One vector is turned by the same rotation once a step. Each row is the vector after some number of steps, and that number follows the row.
The counts run from 0 to 224.
[ -3 -26   2 -21  -7 -17 -10  10  43  -3 -21  24  23   5  12  15  21  -5
  -1  21  -2  47   7 -81  43  35 -28  26  10  17  -9  -3 -24   5   9 -14
  27  -7  36 -12 -17  30   5 -27 -13   1 -20  14   8 -13 -14   0  19  42
  19]
196
[-15  -9  17 -25 -34  11   0 -42  15  41 -55  14 -10 -25 -28  16  11 -14
   9  37 -25  33 -10 -14 -21  28 -12  -1   5 -19  -1 -32  -9   2 -28  33
   5  -3 -14   8 -13  10  17 -34  13  -7  -6  27  12  33  44  -3 -12 -51
   1]
62
[  5  24  27  20 -17  21   1  24   9 -13 -46   7   0  37  28 -10 -35  24
 -28  27  15  13 -11 -57  20  16 -28  12  20 -13  14  -5   8  -5 -13  19
  -6 -21  14  47  -9  24   5   3  20 -33  20   8   4   9  45   3 -18  44
 -13]
71
[  5  -3  16  16 -13 -13  -5 -52  66  20 -31 -23  18  17  -4 -29 -14  40
  -1  26 -11 -11 -19 -32   0  36 -10  -4  17  19 -13  -7  -2  -4 -44  36
 -10  -9  24  18 -37  48  -3 -13  14 -12 -20  25   9  -3  16  35 -23  16
 -28]
57
[-13  -5   3  29   4 -31 -11 -13  28   9 -10  13 -17   4  -9   4  -1  27
 -25  -2 -24  38 -26  -3  45  -4  18  20  30  13  -9  26 -32  34  -5 -16
  39  17  84 -16  18 -16 -24 -19 -16 -20 -20  -2  12  -6  13  -2  12   1
  24]
23
[  5 -27  -5  14   1 -24 -11 -31  53   4 -13  -9 -12 -12  -4   8  16  16
 -11   9 -12  24  -4 -47  37  23  13  23  12  19 -17   4 -38  17 -14 -21
  24 -15  63 -19  -4  13 -24 -26 -15  13 -52  14   2 -21 -10   5   3  21
  30]
109
[ -4 -13   9  10  19 -14  -7 -14  39  -5  14  -5   3   8 -13 -22 -14  46
 -30   1 -14  10 -35 -27  53   0  22  12  40  45  -2  21 -10  -6  22 -20
  23   9  70 -31  -1   8 -19 -25 -20 -32 -21  -1  16  -2 -13 -11 -10  53
  24]
211
[ -3 -12 -14   0 -14   5  -5  -7  55  -6 -57  23  31  31 -11  -1  -6  26
   1  19 -18  19 -18 -51  -9  24 -37 -10  12  -3 -16  -4  15  15 -24  25
  14  -8   2  26 -15  32  17 -34  21   3  22  13  -3   9  41  19 -29  19
 -41]
144
[-12 -28 -12 -24  -9 -25  -5 -13  42  -5 -18  -8  25 -18 -13  26  19 -21
   2  18 -55  47   8 -35  33  30  -3  13   4  17 -14  21 -39  22  13 -24
  24  -9  19 -44 -31  24   3 -37 -11  21 -43   2  -4  20  -2   3  15  -3
   4]
8
[-20 -15  20 -16 -14  -1 -14 -46  34  46 -32  34  28   1  -7 -20   8 -10
  17  41 -50  26 -39 -14 -22  30  -1  -2  14   9  -3 -22 -21   1  -4  33
  15  10   7 -20   0   1  20 -39   8  -8 -13  36  22   1  27  12  13 -19
 -16]
60
[ -2  -1  15  -5  -4   6   0  21 -12  12 -52  38  26  42  19   1 -25  -7
  -8  37 -50  22 -25 -39  17  13  -2  28  18 -15   7  -1 -28   8  53  -5
  21  -8  18 -15   9 -12  16 -34   5   2  22  14  -2  24  54 -37  13  30
  -9]
175
[-32 -10  10   1  -1 -15 -23 -47  29  22 -12   7  -6  -4 -38 -22 -24  24
 -21  17 -66   1 -50  19  24   1  33   9  27  30  -1  18  -6  16  22  -4
  27   7  33 -39  17 -20 -14 -35   4 -25 -14  -1  11  12  32   5  -9 -23
 -12]
132
[-10 -29 -12  -7   6 -14  -8  -3  41   7 -32  43  14   1 -16  37  26  18
 -19   5 -28  52 -23 -72  27  35 -35  17  12  27 -28  22 -11  10 -27 -24
   5  20   9 -15  25  -1  -1 -28 -21  13  -4  19   6  21  -3 -22 -14   9
 -14]
37
[ -1 -25  10 -30   5   1 -12 -10  25   9 -31  14  34  24   6 -16  -2 -16
  10  47 -45  15 -18 -76  -2  37  14  18  29  18  -4 -19 -15 -14  46 -15
  21  -9  -1 -30 -20  17   5 -41  11  14 -27   9  -1  -2  17  -9   6  36
  -4]
88
[-15 -34  10 -37 -11 -18 -13 -15  15  13 -15  31  25 -26  -8  21   9 -21
   1  14 -44  58   0 -27  35  30  -8  20  11  22   0  14 -29   2   8  -3
  32 -11  24 -46 -18  11   5 -39 -28  -1 -33   2  12  26 -13 -13  18  -3
  31]
9
[ -6 -19  12 -18  -3   5   4 -32  29  34 -10  36  22 -21 -32   4  10  32
  15  14  10  25 -21 -37 -14  29 -21   4  29  12 -22 -26  17 -35 -25  58
   8  19   8   5  -7  16  24 -43 -14 -35  17  20  16   6  -4 -21 -31  12
  30]
141
[ -5  19  23  11   1  13  19  15 -31  32 -55  18   0  14  16  -2 -23   4
  -7  25 -15  24  -5 -38  11  12   1  15  24 -26  12 -23 -17   9  26  11
  16   7  39  11  -4 -18  18 -25  -6 -27  10  -7   6  34  57 -48   2  -5
  52]
177
[ -2  -5   1  14 -18  13   1  16  23 -33 -37   8 -19 -10 -14  49   0  36
 -29  -7  -4  43   3 -63  47   9 -36  11  19   4   5  26   0  16  -6 -27
   8 -14  24  20  -3  20  -9 -21 -10   5  19 -15 -14  39  26 -37 -47  17
   1]
122
[-22 -34  22 -28 -11  13 -32 -50  41   8   6  27 -17 -32 -50   7   1  23
   1  17 -36   9 -43 -22  -3  23  22  18  28  28  -1 -13   7 -24  26   9
  32  15  -5 -36  27   0 -14 -47  17 -14 -16   2  20 -10   3  -5 -16   4
 -18]
31
[  0  13  20  27 -12   8   1  19  25 -22 -52  11  -2  53  31 -25 -31  26
 -25  27  -6  11 -30 -54  36  12 -29  12  18 -13   6   5   2   9   0   6
   1 -18  29  27 -10   9  -1   1  37 -20  11  17  12  -9  47  10  -6  41
 -26]
72
[  0  24  17  17 -15   6  18   8 -29  24 -64  -2 -12   3  26  -5 -21  15
  -4  23  -6  27  10 -33  19   3  -1  12  12 -37  13 -12 -17  17   2   6
  -2  -7  41  29 -16  -8   8  -4  -7 -20   7 -10 -11  47  52 -41 -13   2
  62]
178
[-19  -9  14 -12 -13  -4  -7 -68  16  37 -15   6 -15 -30 -49 -14 -10  24
  -6  11 -53  12 -40  17   5   0  37   2  32  23   5   6  -1   2  10  10
  21  19  21 -41  15 -23 -10 -39  -2 -29  -6  -2  12  24  32 -10 -22 -46
   6]
133
[-25 -32 -13 -26 -11 -17 -18 -43  42  28 -19  30  10 -22 -42  21  16  -2
  10  16 -64  36 -15 -12  11  19  10  10  16  18  -7   8 -14  10  11   5
  30  14  19 -53   5   5   0 -54 -12   5 -23   5   4  13  16   2  -3 -25
   6]
219
[  5 -12  10 -29 -31  27 -14   5  24 -47 -25   4  -1  -8   1  30 -20  19
  -5   0  -4  39  30 -23  36  21 -43   3  15  -8  22   5   8 -11   9  25
  28 -28  13  -1 -44  57   0 -30  -6 -17  10 -18 -12  25  -2  -4 -32  28
   4]
13
[-28  -6  16 -21  12   1 -14 -49  12  33 -28   5   7 -19 -16 -26 -21   7
  17  29 -23  -2 -25 -46  -5  26  56   5  35  14  -3 -35  20  -8  34  -2
  25   7  20 -23 -14 -12  -2 -22  16 -16 -47 -10   7  -2  11   2 -16   7
  52]
3
[-36   9  -4 -30 -11  12 -22  19   4  -2 -41  39  15 -21  -2   5 -23  -9
  10  25  13  48  11 -50  20  34 -29  -7  13  -9   8 -25  39   0  -4  21
  43  -2  17   0 -22  16  24 -18  19 -46  -5 -20   6   2   9   1  -3   2
  57]
199
[-10  21  40  -2 -11  -9 -14 -30   7  34  -7  -4 -14 -17  12 -48 -32  -4
 -15  31  -9  14 -19   4  28   5  28   8  30  -1  25 -19 -16 -17  15  48
  22  -4  58  -8 -31  10   5 -10   6 -67 -25   2  21  -7   8  13  11   5
  54]
184
[  3  -1  30  33   0 -11  -8 -28  44  11 -35 -21  -6  28  -4 -33 -17  36
 -23  20 -26  -9 -54 -52   9  26  21  10  26  22   0 -11  -6  -4   3  -8
 -17  -1  23  13  -3   4 -32  -6  30  -1 -19  26  10 -11  42  12 -23  23
 -39]
159
[-10  22  21  16 -36   5   4  -7   8  -1 -53   5 -29 -14  -6  31 -19  14
 -42   8 -16  45  -8  -4  30  11 -45   5   4 -32  13   7 -10  19 -45  20
 -11 -15  21  39   3  16  -1   1   2 -25  30  11  -2  44  55  -9 -25 -33
   1]
150
[  6  21  22  31  -7 -28   5  15  27   5 -31 -27  12  28  35 -28 -27   4
 -30  20 -24  23  -8 -26  56   3  -4  16  15   0   0  17 -58  23  -7   1
  15 -18  80   5 -28  12  -9   4 -18 -13 -26  11  12  16  17  11  23  26
  21]
181
[-22 -12   3  -1  21  -1  -2 -44  22  23  -8   4   4 -27 -25 -33 -21  42
   8  12   6   6 -25 -21  11  17  41  -6  40  27  -5 -20  30 -19  15  13
  27  17  47 -14 -22  -2  -6 -29  -1 -53 -25 -14  12   5   2 -13 -31  12
  61]
213
[ 15 -13  33  31  11 -17   7 -30  17  41 -11  -1   3   9  -1 -15   7  37
 -35  13 -37  11 -41 -12  23  -8  13  25  26  34 -15  15 -40 -10 -10  -9
 -17  22  50 -18  21  -9 -20 -23 -40 -18  -8  26  21   7  25 -38  -3  23
 -11]
52
[-29  -9   5 -28  -9  -8 -27 -37  36  24  -4  20  -7 -59 -21  -3  10   1
   6  17  19  38  -3 -35  17  30   5   1  24  17  -8 -28  19 -17 -18  18
  39   8  32  -9 -18  29   7 -22   4 -41 -40   0  17 -10 -21   1  -5 -14
  62]
112
